which system made each run:
path 1, H (9 x 22):
[[8,4,-3,-17,21,13,10,13,5,-9,24,-23,-16,-14,4,2,-10,-3,15,5,14,9],
[0,-5,16,22,3,-7,16,-21,0,-20,21,7,2,-2,-4,-1,19,14,8,-15,-13,5],
[-7,4,5,-3,-11,-23,-16,-1,3,6,-4,5,2,17,-28,-7,-2,-3,-29,-18,-4,-7],
[4,-4,-16,-16,12,2,-41,3,-10,-5,-11,-13,5,-13,8,6,-15,-7,4,6,3,2],
[-14,-10,7,17,17,14,7,7,16,-28,9,6,-1,-1,14,2,-5,-14,14,12,14,6],
[6,-4,5,-3,-2,-6,30,-3,-6,-13,10,-6,-26,4,-32,-13,13,4,-4,-6,7,-10],
[12,-3,2,4,16,-14,-24,-5,-6,21,5,-8,17,-13,-17,-8,15,10,-9,-13,-17,-6],
[-15,5,-2,-6,8,-5,-24,9,10,-6,12,-8,18,21,19,11,-19,-9,-8,-14,8,11],
[0,1,5,-9,-9,-1,-2,-14,-1,-38,1,5,-29,-12,4,1,-18,-6,13,7,7,6]]
path 2, Q (9 x 22):
[[6,-22,1,10,-3,11,-12,-19,-16,-11,-14,5,6,-18,1,7,27,13,6,14,-17,-10],
[-16,5,-1,1,-7,-7,14,19,15,15,-4,8,8,33,1,-13,-12,-13,-18,-6,13,-8],
[18,7,-12,-15,14,9,-8,-2,-15,7,2,-24,-17,-27,-3,10,-3,4,20,7,4,10],
[-6,-5,20,27,-7,0,11,-4,21,0,4,27,20,-1,5,-6,14,7,-6,0,-20,-4],
[-7,9,-15,-13,-11,-9,5,-4,-24,0,-3,-16,-17,28,-4,7,-10,-5,-1,-15,18,8],
[12,-3,11,-8,-3,7,-22,1,11,7,-12,7,-2,-38,-6,-1,2,2,-4,21,-14,-10],
[-13,-6,-15,20,8,6,14,11,3,0,0,1,28,30,12,10,4,-6,4,-10,2,13],
[8,8,7,-16,-7,-1,14,-7,-14,3,1,-6,-39,-15,1,-15,-6,2,8,10,16,-12],
[3,1,2,15,3,-1,-12,3,19,5,-1,4,20,-7,-31,15,15,1,-11,-7,-23,13]]
path 3, Q (9 x 22):
[[5,0,-23,2,-5,14,1,15,13,2,-18,3,22,1,-13,26,1,-3,0,4,-18,20],
[-3,-8,-4,12,-3,4,18,-8,-22,18,-15,5,-7,3,24,-16,9,2,14,14,15,-18],
[1,21,10,-3,-6,4,15,16,20,24,5,-5,-14,-4,-32,13,0,-7,-8,-1,1,14],
[16,-4,-16,1,-7,1,0,-17,-24,11,-8,-2,14,-5,14,7,16,24,11,-5,-22,1],
[-20,16,20,10,-21,-5,0,-1,11,21,-13,19,-9,10,10,0,-12,-13,-7,4,11,0],
[12,-1,-24,-17,-9,23,7,7,-9,-4,-15,-14,-6,-6,-11,28,3,2,8,11,-6,16],
[1,-8,2,22,-2,-3,13,0,1,22,-19,24,9,-7,7,-23,11,2,3,13,-5,-19],
[-7,18,-1,-5,-2,7,14,11,-3,27,10,-23,-10,16,-11,20,2,-4,-1,-9,15,17],
[23,8,1,-8,-16,1,4,-14,-4,9,-9,12,-2,-29,9,-2,3,20,9,8,-26,-2]]
path 4, N (9 x 22):
[[2,-22,-9,-16,0,12,-16,8,7,-33,-11,1,-2,-9,-16,5,1,-7,-10,18,-4,-8],
[-3,-3,-12,30,25,-3,6,13,12,7,-12,12,17,0,-2,-17,-4,-15,16,1,7,4],
[-3,-2,9,-7,19,8,12,6,-9,5,27,-29,-19,1,0,0,10,-1,3,1,24,-5],
[23,7,-1,-5,5,-11,3,-5,11,-7,20,-1,12,-16,-11,-1,5,20,-1,-17,-30,8],
[-14,-6,3,7,3,-18,-37,-18,-16,-14,-1,2,10,13,20,-3,-9,-4,-1,-14,5,-2],
[-1,-7,0,-17,1,10,-8,16,21,-28,-5,5,-11,-12,-12,0,-17,-16,-7,18,5,-2],
[2,-8,-19,31,25,6,8,6,-4,4,-14,0,11,-7,-12,-3,12,-8,23,3,2,10],
[-6,-5,19,1,17,-5,15,5,-1,8,30,-15,-10,7,-1,-18,12,3,-7,-6,17,-17],
[19,15,-11,-18,7,-9,-9,2,6,-3,18,-14,9,-9,-8,10,-10,12,1,-19,-20,19]]
path 5, V (9 x 22):
[[12,-21,5,-12,11,6,-10,-6,-7,-21,4,-6,-13,-26,-3,-13,9,4,3,17,0,-20],
[-18,0,7,33,20,-8,3,7,17,-3,9,6,12,16,-15,-3,3,-15,-1,-15,9,10],
[10,-5,-10,-35,3,4,5,8,-11,-14,15,-26,-21,2,-10,0,-4,3,-6,2,13,-7],
[3,3,18,20,19,-12,-15,-7,21,-12,16,13,9,-22,-3,-10,-3,-1,5,-8,-13,5],
[-13,-11,-12,-3,-3,-1,4,-6,-16,-32,3,-13,-9,30,-9,11,1,-7,-1,-10,16,6],
[4,-1,14,-10,12,-3,-14,11,21,-4,3,6,-14,-27,-8,-21,-13,-11,-5,16,6,-16],
[-7,-12,-8,22,23,8,1,-1,-5,-15,11,-14,14,7,-15,19,19,-2,11,-10,1,17],
[1,-1,11,-20,2,-11,14,5,4,-11,21,-2,-19,8,4,-27,-11,0,-10,-3,15,-21],
[6,9,-1,9,14,-5,-21,0,13,-12,4,-5,1,-18,-30,15,-4,-8,7,-12,-11,24]]
path 6, J (9 x 22):
[[-6,12,14,-18,-13,-14,-23,3,9,17,9,-4,6,11,-3,4,-8,3,-30,-11,-5,-4],
[11,3,-24,-7,0,9,-12,0,3,-15,-16,3,11,-14,15,17,-17,-1,18,8,-13,20],
[-19,-14,18,21,-10,11,14,-10,-4,-7,-10,16,-11,4,13,-6,12,-7,6,19,14,-13],
[9,-1,-13,-10,0,0,21,15,-5,18,-2,-15,-7,10,-38,-3,14,1,-14,-5,3,-5],
[13,6,-1,-6,20,-13,-17,-3,-6,17,15,-8,14,-15,26,-18,-8,11,7,-10,-6,-6],
[-17,16,14,0,-15,8,1,3,21,-10,10,5,0,13,17,24,-15,-7,-2,-2,2,22],
[12,-6,-12,-1,-21,0,11,-20,-17,-22,-21,11,-16,-6,-14,4,7,8,9,4,-13,2],
[-9,-15,7,19,9,0,-14,5,-3,28,-12,4,19,3,-6,-11,22,-3,-13,7,1,-20],
[4,4,-21,-30,11,6,4,25,2,6,7,-20,1,14,10,0,-19,-6,-4,2,15,0]]
path 7, V (9 x 22):
[[18,15,-20,-1,7,-12,15,-8,-9,-4,-4,4,-11,-13,13,-15,-19,4,29,-8,-1,10],
[-15,2,30,10,-21,-2,-15,-22,-6,2,-2,5,-15,-1,-13,15,16,1,-13,0,-1,-2],
[4,-17,-27,-10,0,4,3,22,12,-10,-20,10,24,14,-3,-8,-6,-6,-12,8,-7,-8],
[-2,9,3,5,21,2,-15,-1,-16,28,5,-19,-4,-11,21,-2,-2,-4,18,3,19,1],
[0,6,16,2,-19,12,35,0,19,-8,15,9,-8,4,-5,14,9,9,-4,3,-11,9],
[17,-1,-22,-5,0,-25,-7,-10,-19,0,-18,6,-1,-2,-15,-24,-7,4,2,-14,-9,-9],
[-22,0,22,1,-5,6,-36,-1,5,10,3,-5,10,8,11,21,2,-7,-17,4,6,1],
[9,-6,-24,-7,3,18,27,15,10,-17,-6,6,5,-1,18,-1,-11,-1,16,15,-1,6],
[0,10,15,20,6,-11,3,-19,-19,23,-2,-3,-23,-14,-9,-12,11,0,14,-4,12,-5]]
path 8, H (9 x 22):
[[-4,-8,14,11,17,-13,11,1,10,-20,18,1,-12,0,-26,-21,6,-8,-6,-8,8,-11],
[8,-5,0,-8,17,-12,-22,-2,-7,-2,16,-23,0,-3,-30,-1,10,4,-12,-16,-3,-4],
[-6,-6,3,3,22,-14,-34,-2,7,-21,17,-4,18,1,11,-3,-11,-5,-3,-14,-1,3],
[-12,-2,7,-2,4,-5,-11,-3,7,-40,11,-4,-20,4,-15,4,-12,-17,-1,-3,15,7],
[6,-23,2,3,15,-4,-12,-7,-5,-28,0,-2,-9,-15,-27,-13,13,-2,-3,5,-1,-16],
[-6,-10,-1,10,34,-9,-14,14,7,2,14,-15,11,5,-22,-13,7,-11,-8,-11,10,-5],
[1,1,5,-17,19,-10,-15,-2,-2,-18,33,-23,-8,1,3,-3,-8,2,-2,-16,9,1],
[-2,-3,13,11,7,-11,-16,-16,11,-37,14,5,-3,-11,-15,4,-2,-3,2,-13,-11,10],
[-14,-19,0,3,4,-11,-20,-3,-5,-26,-6,-1,-4,15,-28,-7,6,-13,-17,-6,8,-11]]
path 9, N (9 x 22):
[[11,-5,7,-18,19,4,-2,10,19,-25,29,-12,-6,-17,-12,-3,-5,2,-6,0,-3,1],
[6,-6,-15,22,25,-13,-18,-11,-6,-18,1,0,16,-7,-1,-5,-1,-1,19,-16,-10,12],
[-12,-15,17,-2,19,-5,-17,2,5,-22,18,-8,-11,-1,-3,-14,-2,-11,-8,2,19,-16],
[15,-1,-22,-2,27,1,-4,16,15,-16,7,-9,10,-13,-21,3,-7,-6,9,-7,-8,16],
[-4,-15,8,21,30,-5,-12,-11,-11,-8,13,-6,6,-9,14,-17,10,1,15,-2,9,-11],
[0,5,8,-9,17,-7,-2,9,21,-24,30,-11,-6,0,-18,0,-10,-6,-8,-14,2,8],
[15,-13,-21,5,25,-9,-24,-9,-14,-16,-3,-9,11,-17,-4,-7,2,3,17,-6,-9,2],
[-16,-11,22,14,22,-3,-14,5,19,-19,20,3,5,-1,4,-11,-1,-11,-6,1,11,-7],
[11,-2,-25,-8,25,-2,1,10,-1,-24,8,-17,-5,-4,-18,0,-11,-8,13,-10,7,15]]
path 10, F (9 x 22):
[[1,3,16,-9,15,3,-12,3,15,-24,17,-8,-21,-23,-12,-1,-13,-11,3,7,10,3],
[2,-23,-10,24,25,0,0,-2,4,-29,4,5,20,-2,-8,-8,15,-1,8,-4,-9,-1],
[-13,-8,12,1,11,-17,-15,4,5,-9,2,2,-12,6,-15,-25,-9,-16,-15,-1,20,-20],
[10,-8,-5,-10,28,8,-12,9,7,-24,17,-20,-4,-19,-19,8,1,-3,5,1,0,9],
[-4,-21,2,21,21,-9,-2,-3,3,-21,4,14,12,-1,14,-28,3,-3,7,1,3,-17],
[-11,3,11,1,11,-9,-6,7,15,-19,14,-6,-19,5,-31,-4,-10,-19,-9,-8,17,4],
[14,-24,-8,-2,20,3,-14,-4,-4,-28,4,-6,4,-21,-15,-6,12,5,3,4,-11,-9],
[-14,-9,6,15,26,-10,-16,10,13,-5,6,6,12,5,10,-22,-11,-17,-2,-2,16,-10],
[0,-7,2,-9,13,2,8,0,1,-34,17,-14,-26,-3,-23,-1,-2,-7,3,-2,14,1]]
path 11, J (9 x 22):
[[16,-6,5,2,8,-9,-17,-1,10,3,-3,5,3,-28,-31,-12,10,4,-9,0,-20,-10],
[-15,-11,-12,10,25,-1,-20,10,1,-11,6,-10,23,19,15,3,-8,-14,4,-7,14,5],
[0,6,13,-18,-8,3,5,1,11,-21,3,2,-36,-14,-9,-5,-19,-10,0,13,13,-3],
[7,-8,0,28,18,1,5,-8,0,-7,7,-3,7,-14,-27,6,24,5,12,-8,-14,11],
[-11,-11,1,-7,4,-20,-15,1,-3,-12,9,-1,8,25,4,-22,-8,-6,-22,-13,10,-20],
[6,16,-3,-10,9,4,-23,11,14,0,-6,-7,-12,-25,-19,13,-20,-14,6,7,1,17],
[-4,-22,5,16,13,11,8,-10,-2,-35,12,4,7,-4,14,-1,14,5,13,7,-2,-2],
[-10,4,7,8,-3,-18,9,6,9,0,-3,7,-15,17,-35,-17,-4,-16,-16,-10,13,-7],
[14,-6,-10,-13,21,-2,-31,-3,-12,0,8,-26,3,-19,-12,7,5,6,3,-5,-6,2]]
path 12, F (9 x 22):
[[0,0,-16,-4,6,-12,15,15,2,-3,-10,-1,-17,12,-29,-22,-11,-18,-4,-3,18,-6],
[8,-7,14,-1,18,5,-23,-10,-11,4,15,-20,-7,-29,-8,6,18,6,5,5,-2,-4],
[-4,-11,-4,3,12,1,12,17,24,-15,13,11,28,16,19,-14,-6,-2,-9,-1,-4,-6],
[0,12,1,0,1,-23,-3,-16,-12,-18,2,-3,-29,0,-18,-11,-15,-8,9,-17,13,5],
[-4,-18,12,7,4,17,-26,-1,13,-16,-4,2,12,-20,-10,19,16,-1,-5,16,-14,2],
[-3,-12,-26,3,19,-8,9,19,-2,1,-10,0,12,21,-1,-26,-9,-13,0,0,16,-12],
[0,8,24,-5,9,0,-6,-10,-5,0,21,-16,-33,-22,-5,-1,1,-2,8,3,16,-2],
[7,-16,-3,10,10,5,10,8,23,-21,12,10,29,-1,-3,2,11,10,-5,-3,-23,3],
[-8,1,-6,-1,2,-28,-15,-8,-13,-7,-9,3,-9,17,-7,-25,-18,-11,-6,-15,14,-11]]

runs to name:
path 13 (2 x 22):
[[-8,6,20,21,-10,-2,-4,-12,-3,30,-7,15,10,-4,27,-4,9,6,3,4,-5,-8],
[-9,8,1,-21,-28,5,17,3,1,-11,5,-5,-17,26,-3,18,-9,0,-13,-3,8,7]]
 => N
path 14 (2 x 22):
[[2,6,11,1,-16,-5,-6,-16,4,-3,13,8,20,3,24,12,4,20,-5,-13,-26,7],
[-8,10,-17,-7,-26,-8,-3,-1,1,-9,-25,16,1,23,4,8,-23,-10,-6,-5,-2,11]]
 => F
path 15 (2 x 22):
[[-6,-3,-1,28,2,-20,-5,-8,-6,19,-13,14,20,15,-10,-14,12,0,-7,-15,-8,-7],
[-5,1,5,-36,-12,6,-15,9,-2,3,5,-18,-16,8,-3,12,-9,-3,-22,7,13,-7]]
 => F
path 16 (2 x 22):
[[5,-11,1,27,16,-16,-6,-12,-6,0,1,7,13,-8,-22,-14,21,6,1,-15,-14,-5],
[-15,-5,-1,-14,7,-9,-30,12,3,-4,5,-11,9,20,3,-1,-15,-13,-22,-7,14,-7]]
 => J
path 17 (2 x 22):
[[12,4,-22,-22,2,-15,-17,-9,-23,-11,-8,-11,-11,-2,7,-12,-21,1,9,-7,5,-2],
[-13,-5,23,24,11,15,-16,1,18,-4,3,8,2,-21,3,13,8,-11,7,16,1,7]]
 => H
path 18 (2 x 22):
[[6,-7,-21,-27,-13,-7,-12,5,-12,3,-23,3,2,10,9,-16,-15,0,-13,6,1,-20],
[-9,8,9,15,10,13,-22,5,8,23,-5,-1,12,-17,18,18,0,-7,11,11,0,13]]
 => V
path 19 (2 x 22):
[[1,-28,-4,-6,5,4,-14,-9,-4,-46,2,2,3,-4,1,-3,6,4,-4,7,-5,-12],
[-10,-11,-4,2,22,-15,-7,16,12,-10,5,2,7,15,-9,-26,-12,-16,-12,-6,16,-15]]
 => Q
path 20 (2 x 22):
[[-13,-5,5,-13,4,20,-12,16,8,3,16,-21,12,14,7,29,4,-4,-14,4,7,7],
[17,6,-12,-6,-4,-8,24,-3,6,-20,-6,18,-13,-12,6,-21,-21,3,16,2,-7,0]]
 => J
path 21 (2 x 22):
[[-6,-5,13,-23,-6,-7,6,7,-1,-1,18,-10,-13,18,-7,-13,0,1,-26,-4,14,-22],
[16,8,-14,-8,21,-11,-31,3,6,0,3,-8,13,-22,-5,-1,-16,0,7,-10,-13,12]]
 => Q
path 22 (2 x 22):
[[-11,-20,7,22,13,8,22,0,1,-19,2,9,-5,3,7,-16,12,-6,11,13,15,-13],
[8,6,-2,-12,10,-13,16,10,4,2,19,-16,-13,7,-37,-11,3,0,-13,-17,5,-4]]
 => Q
path 23 (2 x 22):
[[8,-4,-22,5,9,2,-22,-12,-16,-18,-15,-9,1,-15,-11,18,-1,-3,20,-1,-6,19],
[-19,-18,11,17,2,12,-2,7,5,6,-14,13,6,3,17,-10,7,-13,-3,24,15,-19]]
 => F
path 24 (2 x 22):
[[11,5,-25,-6,17,16,1,15,-4,20,-4,-17,12,-8,17,12,-4,0,20,6,2,15],
[0,10,26,9,-14,0,26,-17,-4,12,15,7,-13,-6,19,-5,11,17,9,0,-3,-5]]
 => V
path 25 (2 x 22):
[[-21,1,15,10,-14,-2,-10,-13,-22,23,-12,0,-7,16,18,3,6,-3,-2,5,17,-11],
[10,14,-8,-25,-14,16,9,21,21,4,-6,-1,-5,-9,-7,17,-17,-3,-6,13,-8,13]]
 => Q
path 26 (2 x 22):
[[-2,-6,-18,-27,-8,11,-3,23,0,4,-19,-10,-7,10,-18,6,-6,-11,-18,15,11,-7],
[15,4,-6,3,21,6,1,-3,-16,22,3,-14,-4,-25,19,-6,4,7,27,6,4,0]]
 => F
path 27 (2 x 22):
[[1,-11,-21,-13,2,5,-16,6,-23,13,-28,-14,-7,-1,-11,0,2,-8,-3,15,13,-12],
[-2,-1,12,11,6,17,19,20,29,15,8,11,19,-5,14,-2,7,2,-3,15,-6,-3]]
 => N
path 28 (2 x 22):
[[-8,3,13,11,12,-12,-21,-19,-6,-26,15,-8,-17,-7,-7,4,-7,-9,11,-12,10,11],
[-5,-21,11,-2,4,-2,-13,0,12,-33,7,4,1,-1,-24,-4,9,-5,-20,3,-6,-12]]
 => H
path 29 (2 x 22):
[[5,8,0,3,-8,-10,28,3,13,-9,-9,19,-24,-5,-23,-22,-11,-8,4,2,3,-4],
[1,-6,7,10,11,-5,-28,-11,-11,12,5,-17,9,-8,-26,14,24,5,-7,-11,-8,3]]
 => F
path 30 (2 x 22):
[[2,6,-24,1,-1,-9,-14,8,4,6,-13,-1,23,13,-20,14,-5,-3,-7,-17,-15,18],
[-6,-8,8,-2,-2,12,-7,-9,-19,10,-7,-1,-5,-7,41,-5,1,3,10,22,14,-16]]
 => Q
path 31 (2 x 22):
[[-19,1,15,28,-9,-4,16,-9,10,-17,-2,16,-11,14,-19,5,4,-13,1,-6,7,10],
[10,-5,-20,-17,5,-7,0,10,-18,16,-12,-17,-10,5,-29,-13,5,-2,-10,0,9,-14]]
 => N
path 32 (2 x 22):
[[10,16,2,-8,-15,-1,29,-4,-3,21,16,-2,4,9,17,4,4,22,0,-13,-12,6],
[1,19,3,5,-30,-10,-8,-16,-3,16,-16,17,5,2,9,13,-7,8,-1,-9,-19,12]]
 => H
path 33 (2 x 22):
[[20,13,-17,-9,11,6,29,21,19,3,7,-1,0,-11,-2,-5,-16,0,15,2,-5,14],
[4,4,15,11,-2,-14,-8,-33,-24,3,10,-6,-13,-9,-3,-1,17,16,8,-16,-5,-2]]
 => V
path 34 (2 x 22):
[[-16,-4,36,13,-3,3,-14,-5,20,-1,16,11,12,-3,10,3,9,1,-15,4,-6,-7],
[6,-1,-38,-8,4,2,19,11,-6,-18,-12,-5,0,17,-6,1,-13,-7,12,-6,6,13]]
 => V
path 35 (2 x 22):
[[-1,-1,-4,-10,-17,3,-25,5,6,7,-33,15,1,-10,-9,4,-8,-9,-14,18,-7,-5],
[-6,-16,-11,14,14,20,-3,9,-9,18,-12,-6,23,2,22,7,15,-1,11,17,5,-3]]
 => V
path 36 (2 x 22):
[[8,-15,-16,9,7,5,17,16,7,7,-23,12,5,-6,-20,-18,9,-5,-1,16,-2,-14],
[-4,2,-2,0,26,-2,0,6,-17,24,16,-27,-4,6,8,-11,4,-3,6,-5,25,-7]]
 => J
path 37 (2 x 22):
[[2,23,-2,-11,-8,-7,2,12,4,43,-3,-1,7,7,17,-4,-16,1,-6,-4,3,1],
[4,12,-1,-12,-20,11,15,-14,-17,-2,10,-11,-11,5,18,24,3,16,10,-4,-4,15]]
 => F
path 38 (2 x 22):
[[-7,19,18,12,-22,-13,4,-26,-6,-7,0,9,-25,3,-12,10,-3,1,4,-15,-1,14],
[-1,-12,-8,-18,-25,6,-21,-3,-7,-7,-21,2,5,5,-11,17,6,3,-21,8,-14,-5]]
 => Q
path 39 (2 x 22):
[[-5,-10,9,10,-10,-7,29,-8,3,-19,15,9,2,23,-8,-9,16,10,-12,-14,-7,-8],
[9,14,-3,-7,-2,-24,-23,-5,-7,22,-11,-3,-8,-8,-26,-10,-7,-1,-10,-14,-6,-3]]
 => H
path 40 (2 x 22):
[[6,-6,-22,-21,-12,4,3,9,-6,7,-2,-12,21,23,0,14,8,13,-18,-7,-14,1],
[0,13,3,7,4,-7,-13,-4,-5,22,-17,12,-8,-18,24,-17,-18,-9,17,11,9,-5]]
 => Q
